In the data rows, 128 means zero.
Here are some points:
[ 97 111 116 127 125 139 164 134 110 126 163 143 130 146 128 131]
[125 111  61 137 101 141 144 158 144  95 109 125 111 158 146 150]
[137 131 152 189 124 121 100 130 165 118 117 138 139 128 141 116]
[120 145 175 141 145 126 122  89 151 163  93  91  94 138 120  97]
[144 174 142 141 109  92 116  95 138 140 148 106 128 113 113  77]
[109  90 110 136 141 137 178 129 106 125 175 138 148 140 132 118]
[171 158 130 151  98 116  93 104 145 104 129 120 111 159 149 159]
[ 78 120  56 110 109 106 139 146 145 114 134  91 122 107 110  58]
[123 145 162 149 126 102 107 111 136 128 155 126  81 118 108  78]
[109 111 170 168 140 123 128 114 116 130 158 135 113 113 114  84]
[124 104 132 169 136 131  93 126 149 109 100 125 102 164 147 172]
[121  96 104 156 106 144 170 136 155 119 104 120  81 177 150 172]
[127 109  96 149 109 140 141 149 143 107 121 126 128 165 150 143]
[166 166 135 156 100 120  99 128 164 135  95 111  66 140 120  71]
[133 106  87 155 123 146 149 158 161 110 117 124 108 178 145 149]
[ 91 114 135 135 132 137 173 115 115 113 142 122  95 171 137 179]
[148 177  97 126 115  88 101  92 147 126 153  90 113 107 121  71]
[ 93 136 163 116 158 149 160 125 153 160 104 121  65 111 129 125]
[168 149  91 153  98 103  81 105 172 130 108 126  65 121 117  93]
Here are 23 more points, each followed by its number:
[120 109  55 130 101 125 132 152 144 106 114 124  96 169 153 175] 0
[106 126 114  99 120 149 185 140 121 148 114 139 174 140 139  85] 1
[156 142 124  88  88 113  89 119 117 157 170 131 113 114 114  89] 2
[107 139 161 170 136 122 124 105 111 100 143  99 144 159 145 160] 3
[137 167 198 116 128 118 120 118 129 122 120 161 145 127 153 137] 4
[142 163 101  99  99  95  98 111 130 127 166 137 106 118 109  86] 5
[168 157 105 144 108 104  89 105 173 112 104 134 117 153 149 150] 6
[122 146 164 126 126  93 113 112 140 145 145 129 106 123  97 102] 7
[123  99 129 145 143 121 110 139 132 113 104 139 185 142 140  98] 8
[103 116 165 148 141 141 146 111 124 135  75 105  98 169 174 193] 9
[101 119 125 157 146 127 149 100 118  97 131  93 116 145 161 181] 10
[102 136 151 179 135 113 104  93 112 105 121  93 133 153 152 164] 11
[132 130 116 189 119 144 123 123 144 118 130 147 142 131 146 136] 12
[110 105 119 126 133 136 163 122 117 112 141 118 108 151 145 167] 13
[126 158 188 166 136 137 118 110 120 171 101 141 135 131 114  91] 14
[147 175 165  90 119  98 108 113 158 168 128 149 128  91 146 123] 15
[125 116 146 185 135 138 125 135 138 116 107 103 117 165 150 151] 16
[100  90  83  79 111  89 123 151 132 131 147 111  87 118  99  76] 17
[ 75 121  67  98 126 132 174 128 105 127 169 120 183 126 133  88] 18
[109 125 109  84 132 129 180 158 125 125 118 114  88 170 171 206] 19
[121 133 146 197 118 143 105 140 157 113 129 160 166 142 137  97] 20
[124 124 141 178 135 145 123 109 153 108 114 130 115 164 154 150] 21
[100 109  99  54 129 118 167 165 148 148  96 107  80  82 126 110] 22
Which three of these numbered points are nearest to each point below, looking only along the 5 directions in which the first points spread most? Their numbers follow each, nearest first.
[155 165 145  74 106 115 122 122 128 162 138 151 140 100 127 112] > 2 7 15
[130 180 188  98 125 100 121 126 141 162 149 152 134 117 135 102] > 7 15 14
[106 111  78 139  93 135 151 163 153 110 112 117 110 159 156 163] > 0 13 19
[143 162 184 117 130 123 128 131 150 139 125 132 139 123 143 154] > 4 11 3
[140 168 146 148 108 119  97  96 152 126 139  99 130 107 116  78] > 2 15 7
[169 151 101 180  91 106  83 112 148 112 115 118 124 152 152 135] > 6 12 21
[111 108  60 127  96 128 134 168 152 100 126 125 119 150 145 136] > 0 1 12
[121 125 154 188 118 118  81 131 152 114 145 135 159 130 120 103] > 20 8 12
[147 152 151 136 114  97 111 131 135 137 158 136  99 111 106 103] > 7 15 2
[ 98 126 119  73 134 128 185 159 134 155 116 157 147 109 129 113] > 1 17 22
[164 142 116 169  90 104  88 133 145 101 113 114 111 159 145 178] > 6 21 12
[ 90 106 109 119 134 150 165 133 117 114 160 163 152 138 132 118] > 1 13 18
